In the rows, zero is written as 128.
These are runs of 8 systems, one row a step. Runs of the same system follow the same rule from any start.
path 1, seli, 8 rows:
[[ 63 136  82 146 109 136 120 128 131 161 134 156 128 136 133  86 163 155
  122 122  68  82 110 108 129 189]
 [106 156 135 136 128 143  74 132 174 183 154  94 106 168 105 111 134 160
  122 104  81  97  94  86 171 130]
 [159 104 120  88 119 170 104 109 135 133 165  80 118 157  76 110 106 168
  149 111  85 157 109  89 145  84]
 [174  87 175 125 129 163 145  92 159 129 159 102 130 165 105 148 112 117
  153 136 172 184 117 132 132  70]
 [199 108 148 112 121 108 141 132 100  79 106 108 127  96 137 170 115 102
  131 150 189 181 129 158 123  93]
 [135 119 135 125 155 109 186 139 102  75 112 183 162  97 150 151 135 105
  112 151 175 127 167 178 100 144]
 [ 87 162  98 162 144  86 130 152 118 139  74 158 131  82 176 128 135  94
  126 127 154  86 156 156 102 169]
 [ 73 146  79 141 108 116 121 146 112 141 119 162 127 113 145  97 166 151
  109 129  74  80 115 119 131 199]]
path 2, Feb:
[[ 87 160 194 153 105 113 140 146 136 140 155 148 104 178 155 153  90 115
   79 131  97  97 155 100 131  98]
 [112 170 122  96 116 109 120  74  53 100 112  86 112 106 120  85 117 116
  144  81  99 117 142  98 103 109]
 [108  87 156 148  42 126 156  85 136 126 148 132 130 182 155 130 121 111
   94 163  96 138 114  92 126 107]
 [128 210 205 123 130  98 110 119  74 111 139  97  78 129 131 145 123 117
  114  94 131 120 122 116 143 104]
 [125  99 123  85 101 124 159  77 114  86 138 113 168 150 119  98  87 120
  103 131  81 121 167  88 105  78]
 [ 93 152 184 181  79 127 138 101  98 159 134 122  64 155 162 142 108  90
  149 115 139 149 124 115 106 101]
 [158 147 145  84  91  74 133  97  74  53 111  95 145 107 138 128 130 110
   80 139 115 123 128 112 134 109]
 [ 74 140 174 146 108 131 161 128 129 140 158 159 116 180 148 131  80 117
   98 123  86 101 177  97 106  93]]
path 3, lagim (8 x 26):
[[127 179 151 137 182 128 117 186 104 142 119 132  85 110 131 158  70 121
  153  92 147 125 180 142 109  93]
 [126  76  89 114  96 132 157  39 125 108 111 113 174 121 125  81 168 110
  149 140 140 145 107 129 105 146]
 [122 140 148 172 107 114 109 216 147 160 131 161  87 141 164 182 108 134
   93 156 117 118 126 129 150 138]
 [120 176 125  80 167 113 131  75  70  83 122 103 147  96 100  82 152 130
  141  82 123 103 137 128 116 139]
 [123  54  89 143 101 153 139 154 199 162 134 150 154 167 138 134  88 133
  117 168 102 133 147 109 121 107]
 [108 199 171 157 136 123  96 113  88 156 128 103  62 119 130 129 158 120
  163  84 152 131  91 135 137 144]
 [165  82 123  72 110 125 153 111 142  69 152 131 189 144 106 123 136 152
   72 165  94 127 124 115 149 120]
 [113 154 146 165 173 141 121 169 139 174 117 136  87 128 140 153  71 108
  169  99 164 134 177 141 102  92]]
path 4, duzaf, 8 rows:
[[161 156  99 120 143 113  57 130 145 149  97  67 118  91 110 118 164 138
  148 110 145 127  74 131 166 152]
 [162  51 105 107 137 162 158 152 178 111 156 166 180 148 107 143 131 158
  108 173 126 147 129 144 139 131]
 [128 175 126 140 214 138  99 148 145 164 113 119 115  98 108 127 139 130
  177  85 182 118 134 162 130 144]
 [160  54  38 114  95 124 131 133 140 113  87 127 166  93 137 116 132 126
  133 170 126 151 123 136 115 142]
 [ 86 149 140 165 180 149 140 171 158 163 149 193 126 136 128 139 165 150
  132 125 146  99 128 165 136 189]
 [141 133  45  91 148  99  80 137 143 123  78  86 165  82 116  92 119 134
  124 117 100  94 139 109 134 134]
 [ 98  71 103 153 126 193 151 139 168 172 170 177 131 166 109 116 139 164
  154 139 104 141 114 130 123 155]
 [150 173 117 126 163 103  60 137 166 153 105  77 130 103 113 122 167 135
  127 110 148 100  84 130 177 158]]
path 5, seli:
[[144 156  61 104 159 115  89 173  88 117  90 121 119  60 116 116 147 155
  148 108 121 118 121 146 133 170]
 [ 92  92  95 137 162 162 148 112 196 158 148 168 181 152 110  95 164 150
  131 137 122 100 125 138 130 176]
 [146 152 105 150 141 133  53 170 157 185 109  83  84 109 118 138 135 145
  161 108 138 136  84 126 161 140]
 [161  81  97  76 140 164 137 107 140  97 162 130 172 133  74 103 165 180
  127 137 105 143  96 130 150 148]
 [158 120 147 150 187 152 108 154 202 174 129 113 126 141 112 158 107 122
  160 122 189 148 133 150 140  99]
 [184  93  74  98 120 128 125 118  86  90 100 110 139  72 113 121 158 135
  161 141 155 175  97 155 123 147]
 [135 106 147 143 178 135 158 158 189 130 141 182 171 139 132 158 157 129
  106 159 178 117 132 175 144 161]
 [141 164  70 122 171 109  84 170 106 136  75 109 115  57 126 122 131 129
  164 100 150 118 132 151 123 153]]
path 6, bar, 8 rows:
[[113 194 190 168 114 110  88 129 115 166 128  94  57 140 146 150 131 109
  136 100 142 125  97 117 148 119]
 [165 105 139  73  96 104 162 113  86  44 139 131 163 125 124 135 127 135
   76 160 101 135 135 120 133 110]
 [ 80 153 169 164 158 142 154 128 139 164 139 151 106 156 144 135  78  98
  153  99 145 116 187 129  91  91]
 [143 131 115 128  45  86 105  92  78 109  91  77 101 104 156 120 138 100
  121 139 116 147  90 105 129 122]
 [103 128 191 136 125 134 179 149 135 109 179 195 137 174 136 158 130 140
   75 153 112 109 145 133 134 134]
 [117 191 125 112 143  97  94 119  89 126  95  76 102 104 130 109  82 106
  141  78 112 103 165 100 112  88]
 [115  61 127 138  45 148 174  84 113 115 150 149 131 165 145 118 126 123
  120 164  99 161 116 109 107 117]
 [110 207 214 151 150 108 106 141 132 149 149 117  88 152 136 155 132 119
  106 102 142 100 118 124 157 123]]
path 7, gil:
[[ 57 163 142 159 161 146 125 128 174 183 155 159 128 167 123 104 145 142
  124 103 100  72 134 115 135 161]
 [157 151 106  90 131 131  64 113 123 135 129  60 114 115  86 100 142 160
  145  95  97 130  85  97 164 123]
 [125  72 145 135 110 194 166  91 137 140 186 152 125 173  99 118 150 156
  160 135 127 173  98 131 124 130]
 [186 144 181 125 167 115 112 123 156 118 123  94 132 120 117 167 146 108
  131 129 207 152 103 160 159 109]
 [172  73 103  93 122 137 168 160  99  73 128 156 151 110 125 150  88 137
  118 161 125 164 167 144 103  98]
 [ 97 135 126 177 137 102 151 118 141 150  80 144 132 111 178 135 111  63
  147 130 185 118 169 155  85 124]
 [128 149  94 121  85  75 105 178  89 102  94 135 119  91 160 138 131 133
   75 152  85  98 125 117 140 158]
 [ 49 147 112 143 156 148 143 128 151 165 149 169 142 155 124  91 122 144
  126 103  83  70 161 113 111 154]]
path 8, bar, 8 rows:
[[109 126  97 158 172 139 128  95 156 163 100 130 145 102 127 102 173 108
  182 111 187 125 115 165 113 172]
 [168  92  70 134 117 116  90 189 176 142 102 129 143 103 137 151 150 148
  107 172 130 132  92 141 162 163]
 [112 143  98 113 204 157 142 159 121 127 142 177 146 101  98 111 163 171
  151 107 131 106 138 164 126 187]
 [133  98  47 123 145 132  86 120 200 172  90  90 167 114 115  91 124 127
  149 124 122 110 126 113 132 133]
 [142  95 104 139 131 180 118 161 134 156 161 155 101 128  98 135 175 182
  161 136 126 164  72 151 152 176]
 [158 146 121  93 205 122 101 117 187 122 123 101 183 114  89 114 163 140
  121 115 160 100 116 145 163 146]
 [170  68  64 120 154 170 121 171 150 147 117 132 133 106 105 135 100 150
  179 137 146 174 140 147 114 114]
 [122 126 117 155 156 135 126  98 153 152 114 132 143 109 126 116 201 118
  164 127 192 131  84 170 133 187]]
path 9, gil, 8 rows:
[[117 133  62 124  97 126 103 144  76 127 109 131 104  85 128 102 174 160
  143 125  91 126  85 128 134 193]
 [ 98 108 123 148 152 157 128 121 212 174 158 154 165 168 112 110 169 151
  117 138 120  96 103 127 155 170]
 [177 141 101 102 176 150  72 163 134 148 127  87 104  99  83 131 133 165
  170  99 140 151  98 136 157 128]
 [147  46  92 120 114 169 171  87 140 114 140 149 167 131 109 111 158 137
  158 156 148 173 109 150 110 143]
 [166 123 147 164 155 116 111 178 176 151 106 135 121 113 148 184 136 109
  133 152 203 146 114 172 148 135]
 [156 104  66  84 156 117 149 169  97  75 104 161 169  75 123 127 123 145
  117 144 122 125 162 155 110 148]
 [ 86 103  74 181 126 125 126 136 183 187  85 144 142 125 167 118 108  91
  149 139 145 107 155 135  98 139]
 [124 162  86 134 116 100  88 172  91 129 102 131 102  80 140 126 175 151
  122 128 110 109  88 140 152 197]]
path 10, duzaf (8 x 26):
[[145 123 187 130 113 164 111 127 153 153 183 102  92 186 100 148 106 152
  128 119 109 157 101  97 158  81]
 [193 134 181  99 132 123 116  88 115  94 139  71 121 127 102 145 143 119
  138 122 173 172  92 136 154  90]
 [173  95 168 133 132 129 168 139 126  98 129 142 130 129 142 178  98  99
  130 156 191 178 153 161 112  84]
 [126 161 140 139 147 104 156 132  57  97  95 148 106  76 154 143 130  94
  153 115 181 139 155 170  91 138]
 [ 88 116  96 147  88  92 168 121 100 106  88 166 148 109 182 120 113  89
  105 152 118 103 171 131  84 140]
 [ 52 178 130 152 112 119 132 146  88 147 136 165  93 136 151 111 126 138
  113 107  71  80 147 108 114 160]
 [ 96 140 116 110  82 112 107  81 129 131 136  91 138 155 123  84 125 134
   97 117  54  87 118  68 139 119]
 [125 127 178 133 101 162 111 124 151 160 187 109  92 192 103 136 115 158
  119 121  87 141  99  88 158  95]]
path 11, lagim, 8 rows:
[[194 117 114 121 125 103  86 207 155 120 100 108 123 104 137 180 102 132
   98 162 141 144 122 134 160 109]
 [113 139 119 118 176 157 170 116  67 103 136 169 126  95 110 111 154 139
  179 100 158 145 143 171  93 161]
 [138  87  74 144 117 104 106 144 211 153  89 123 178 121 150 131 143 111
  102 172 142 106 114 134 146 151]
 [115 173 113 130 145 146 105 185  61 136 137 146  64  97 115 132 139 171
  157  95 102 132 116 138 131 165]
 [123 106 110  98 171 136 140  88 196 121 141 132 210 146  98  92 164 142
  106 132 125  89 126 128 146 152]
 [152 126 106 146 133 154  75 195 145 183 124 102  71 123 115 154  88 152
  166 115 122 157 120 118 141 102]
 [133 126 164 111 153 153 159  69 115 102 166 137 150 136  95 112 202 146
  141 120 158 144  83 154 142 165]
 [187 107 120 120 146 111 100 200 185 128 109 117 146 121 130 178  88 130
   99 161 148 134 142 136 154  97]]
path 12, tup (8 x 26):
[[104 153  58  93 158 118 115 148  93 114 101 129 142  86 117  87 104 146
  133  98  78  87 173 113 105 139]
 [ 71 104 121 154  71 152 139  75 145 165 154 135 124 175 133  88 147 133
  131 132  80 117 100  91 122 146]
 [152 187 165 115 148 126  65 148 127 144 148  79  87 130  98 139 146 158
  126  96 118 122  81 112 181 128]
 [160  95 155  72 151 159 172  92 114  71 172 131 168 151  83 122 122 150
  121 128 122 152 145 127 126  92]
 [132 115 156 172 131 148 130 106 151 174 119 106  96 142 140 146  98  87
  184 117 190 172 135 140 104  85]
 [181 113 117 124  99  98 129 157  80  82  99 133 118  75 148 164 159 121
  118 165 164 165  98 164 135 152]
 [106 116 133 145 162 113 159 165 188 130 123 182 178 140 154 151 113 111
   83 158 144  86 176 150 122 138]
 [ 94 148  50 132 133 113 103 139  99 149  74 117 116  80 142  91 102 117
  160 101 103 104 160 117  92 139]]
path 13, Feb, 8 rows:
[[169 118  94 104 178  95 133 147 149  92  79 128 187  78 134 140 126 105
  116 146 177 117 159 166 123 132]
 [ 94 105  79 164 138 148 142 203 140 163 117 194 116 117 154 140 100 139
  140 141 116 119 166 147 101 153]
 [109 151  78 140 143 105 110 118 119 136  89 132 142  79 139 100 194 124
  144 120 147 100  97 154 133 204]
 [130 103  92 125 120 138 101 185 184 151 147 147 145 148 119 133 146 176
   88 160  78 103  99 113 171 164]
 [115 163 135 123 195 171 107 122 136 159 160 125 116 131  78 104 167 170
  173  80 135 121 102 140 146 161]
 [181  60  87 107 126 156 106 110 191 140 128  88 162 138  95 119 132 142
  147 149 142 163  96 121 149 108]
 [162 121 172 145 170 165 142 173 132 141 159 157  96 132 113 178 134 143
  157 130 186 176 117 173 136 125]
 [168 111  91 100 189 110 133 135 156 102  85 116 185  85 123 128 111 105
  136 132 181 126 168 159 113 114]]
path 14, Popeb (8 x 26):
[[124 134 143  85 134 163 126 102 120 114 189 119 135 164  74  98 146 183
  116 107  66 119 104  95 154 129]
 [124 129 166 142 130 146 114  77 176 170 141  76 120 175 116 119  91 102
  154 103 144 139 134  98 126  64]
 [185 115 164 112  84 135 128 111  66  93 141  93  86 122 117 154 130 130
  146 132 146 195  92 129 134  94]
 [136 116 197 148 115 106 175 123 144 101 136 156 146 153 162 173 122  88
   85 167 174 136 146 149 126 105]
 [129 155 106 134 115  83 129 168  67 103  73 134 103  73 170 146  95  96
  125 129 138 125 169 141  96 119]
 [ 79 110  99 140  97 120 175 127 101 107 131 196 151 125 155 110 164 135
   96 156  94  99 131 136 111 190]
 [ 74 182 106 157 140 105  80 155 157 182 106 121 114 127 145 109 127 129
  116 103  92  63 132 104 142 156]
 [117 139 107  79 132 156 116 109  98 114 165 115 129 138  79  82 135 182
  130  96  54 113 117  91 138 135]]
path 15, Popeb (8 x 26):
[[145  68  49  91 142 164 129 134 161 125 137 139 177 122  88  96 139 174
  135 143  94 131 122 124 134 149]
 [121 130 126 161 186 170 102 132 192 198 137 121 118 140 103 125 147 136
  182 103 172 134 108 147 139 141]
 [207 105 106  75 153 134  97 130 143  99 126  82 155 104  83 131 145 154
  133 133 147 157  94 136 163 116]
 [150  78 141 140 172 172 160 145 179 145 149 160 146 150 115 157 105 128
  156 143 180 164 152 161 117 101]
 [176 123  93 126 150 107 111 128 119 113  74 102 137  67 135 138 149 101
  163 133 199 155 113 171 124 140]
 [153  73  97 126 139 140 152 193 159 115 134 189 161 120 131 160 140 154
  102 180 137 136 128 163 136 162]
 [113 159  90 138 209 119 117 154 155 150  89 141 152  87 127 118 134 117
  154 103 170  92 159 163 116 160]
 [148  74  34 101 126 151 114 148 145 127 118 132 162 101 101  99 149 171
  140 145  96 134 107 128 134 164]]
path 16, tup (8 x 26):
[[170 142 114 145 117 120  66 200 123 159 103  94  67  99 135 168 105 135
  147 127 139 159 104 129 149 115]
 [123 118 143  99 148 122 191 110 101  63 149 185 180 121 124 124 172 139
   92 148 135 113 137 160 122 167]
 [113 121  98 158 144 128  95 139 203 193  95  99 132 141 141 124  72  99
  148 118 136 112 162 108 117  88]
 [122 137 100 119  92 133 137 139  34  97 130 151  86  89 129 118 169 157
  142 125  99 149  96 139 120 178]
 [119 123 164 138 139 116 123 103 222 146 147 121 180 178 128 130 148 118
   79 147 134  88 116 118 165 130]
 [141 154  99  99 167 150 103 171  78 129 125 112  89  95  97 122  82 157
  170  83 105 141 159 120 111 100]
 [111  85 148 141  81 138 176  41 128 114 146 138 154 156 135 105 178 110
  129 152 145 148  94 131 117 147]
 [166 156 147 145 153 119  70 202 168 165 118 100  92 122 127 178  98 133
  127 124 151 134 118 131 165 106]]

Which system made each run below?
path 17, 2 rows:
[[118  80 106 170  94 122 134 174 186 163 108 155 134 149 170 158  81 106
  105 173 126 128 155 122 116 110]
 [103 194 111 128 163 101 119 152  66 115  99 143 105  71 137 120 154 129
  143  95 137  97 136 153 116 176]]
 : gil
path 18 (2 x 26):
[[185  77  96  99 129 109 152 123 129  79  89 119 175  92 136 141 108  99
  124 161 169 157 156 152 108  99]
 [106 112 110 177 113 113 156 180 120 143  93 180 111 108 183 161 100  96
  130 155 155 132 165 156  93 136]]
 : gil
path 19 (2 x 26):
[[124 150 158 146 108 138 131 180  83 122 162 174  78 127 132 159 172 166
  112 139 114 137  82 148 155 181]
 [145 154 123  78 204 105 122 121 162  92 116 111 197 111 100 111 124 128
   99 111 134  80 164 131 140 122]]
 : lagim
path 20:
[[177 111 169 150  69 120 113 150 119 126 135 110  84 137 146 181 140 123
  116 162 153 180  72 134 160 117]
 [136 164 178  98 183 103 171 130  94  64 134 162 157 109 126 146 138 118
   96 124 161 107 164 164 121 133]]
 : bar
path 21, 2 rows:
[[163 120  96 114 145 114 101  95 153 118 101  94 165  94 111 110 197 127
  136 135 168 128  75 151 159 173]
 [153  66  96 134 136 174 133 199 171 150 151 171 132 139 111 157 117 170
  133 161 122 157 125 145 139 136]]
 : gil
path 22 (2 x 26):
[[128  51  86 159 127 164 159 163 175 156 125 179 146 137 140 144 109 129
  149 165 147 156 148 152 103 134]
 [141 178 147 141 146 107 101 118 100 128 110 109 102  90 129 135 193 119
  150 111 182 132  76 162 151 174]]
 : seli
path 23 (2 x 26):
[[ 89 138  73 110 145 124 137  79  92 124  93 114 143  99 126  69 109 110
  168  88 111 105 171 115  81 124]
 [106 113 128 176  43 114 105 120 147 171 125 116  93 155 165 131 151 116
  112 154 104 132  73 103 148 149]]
 : gil
path 24 (2 x 26):
[[113  92 121 133 140 155 124 106 215 174 143 114 159 182 114 110  85 125
  130 128 110 114 154  95 124  82]
 [161 142 130 132 118 152  81 149 101 150 139  97  66 112 102 140 156 162
  170 109 134 172  65 133 157 141]]
 : duzaf
path 25 (2 x 26):
[[123 126 162 149  63 122 117  85 127 135 152 112 108 156 135 125 191 133
  107 148 116 137  49 113 165 159]
 [161 169 191  85 158 126 102 139 139 106 169  96 129 155  88 145 114 158
   91 110 107 114 121 104 174  91]]
 : Feb
path 26:
[[143 118 178 107 128 136 147 167 146 103 176 151 139 173 117 163  87 153
   71 149  92 122 153 109 148  88]
 [118 167 145 118 165 126 134  87  90 122 110  96 113 110 122 110  88  96
  173  76 155 131 175 125  88  81]]
 : gil
path 27 (2 x 26):
[[167  92 156 123  79 136 156 128  77  96 134 121  93 130 139 163  86 112
  137 147 142 194 138 128 105  71]
 [134 141 191 125 125  93 182  88  95  70 123 142 145 126 156 149 135  80
  102 142 177 132 149 154 110 112]]
 : seli
path 28, 2 rows:
[[133  86 117 131  69 168 146 116  69 129 149 130  78 137 121 125 104 141
  171 128 103 191 118 111  99 101]
 [110 153 205 157 133  98 151  95 165 124 136 141 150 159 155 150 161  90
   85 142 172 102 119 145 146 138]]
 : lagim
path 29:
[[ 74 154 205 159 121 148 155  81 133 156 174 138 104 190 131 122 123 114
  131 103 123 117 135 109 120 107]
 [166 152 147 111  72  90  85 121  91 108 110  61  90 119 137 143 107 115
  108 124 108 144 104  93 147  87]]
 : duzaf
path 30 (2 x 26):
[[ 97 121 139 145 183 174 173 153 135 140 168 205 135 138 111 133 154 159
  148 124 146 125 140 171 116 171]
 [144 147  73 116 146  93  63 120 166 153  69  62 146  92 128 103 125 108
  138 109 135 101 122 112 142 126]]
 : bar
path 31, 2 rows:
[[117 174 123 122 163 136  64 124 167 178 133  73 113 140  96 101 124 147
  146  82 102  97 111  93 158 119]
 [160  70 117  98 103 181 142  93 112 113 169 119 127 145  83 113 147 166
  160 134 111 184  88 122 133 120]]
 : Feb
path 32, 2 rows:
[[139  81 114 169 115 125 143 191 170 147 109 176 131 125 169 176 120 114
  114 182 161 143 135 160 123 143]
 [123 193 127 112 171 106 118 128  67  99 114 131 120  77 118 117 182 138
  139  97 148 104 112 160 135 184]]
 : seli
path 33 (2 x 26):
[[124  93 139 120 140 114 177  83 181  99 128 150 210 149 137 121 147 102
   90 160 156 103 147 142 124 134]
 [148 153 115 144 138 119  84 213 120 156 101 116  74 104 143 168  70 127
  144 118 131 137 152 128 127  97]]
 : gil
path 34, 2 rows:
[[128 114 114 140 130 177  93 103 158 184 154  99 105 150  91 105 160 158
  181 105 123 153  72 117 149 142]
 [199  91 132  94 129 144  97 129 178 123 148  84 149 144  89 144 141 154
  117 148 138 161  81 122 175 106]]
 : seli
path 35 (2 x 26):
[[113  74 121 150 119 188 153 166 157 160 180 187 116 168 115 141 126 171
  138 150 102 150 120 132 130 143]
 [156 165 134 118 195 112 102 103 144 127 100  88 146  91 109 120 162 111
  158  98 196 122 112 160 141 139]]
 : gil
path 36, 2 rows:
[[123 124 126  92 108 147 127 127  98 118 157 108 111 152 103 109  67 153
  125 105  56 133 161  77 115  71]
 [ 94 130 178 158  92 144 154  41 110 145 146 114 103 163 136 108 147  97
  162 109 149 151 105 118 106 116]]
 : Popeb
path 37 (2 x 26):
[[135 126 158 137  59 125  97 144 135 144 161 110  89 168 130 147 136 152
   89 148  80 136  74  91 173 125]
 [137 169 188  76 175 139 149 110  88  79 177 130 137 143  84 123 124 154
  114  95 114 117 149 125 136 105]]
 : bar
path 38 (2 x 26):
[[123  96 196 155  80 135 177  77 139 119 159 144 130 179 149 148 139 100
  109 160 152 155 113 128 124 109]
 [147 180 162 142 111  74 104 164  87 115  90 103  82 100 166 169  97  92
  109 126 150 129 140 129 129 100]]
 : Popeb
path 39, 2 rows:
[[162 105 171  97 167 176 140 123 166 120 189 127 148 173  74 138 126 166
  125 126 129 149 119 124 156  97]
 [161 119 139 130 170 155 122 108 145 148 118  90 118 124 109 135  91 104
  190 103 189 172 146 143 109  73]]
 : Feb
path 40 (2 x 26):
[[117 148 197 161 184 144 152 137 166 153 147 154 122 156 132 162 109 106
  143 118 190 129 158 159 120 104]
 [180 128  96  79 111  84 115 128  80  66  85  86 140  77 132 130 106 115
  111 134 126 139 142 122 124 100]]
 : gil
path 41:
[[ 77 155 148 191 127 100 143 147 146 160 101 167 115 129 184 148 125  82
  117 136 162  97 152 148 109 149]
 [126 155  67  98 112  89  99 161  77  99  90 121 128  75 137 109 135 146
  104 125  77  95 130 116 132 161]]
 : Feb
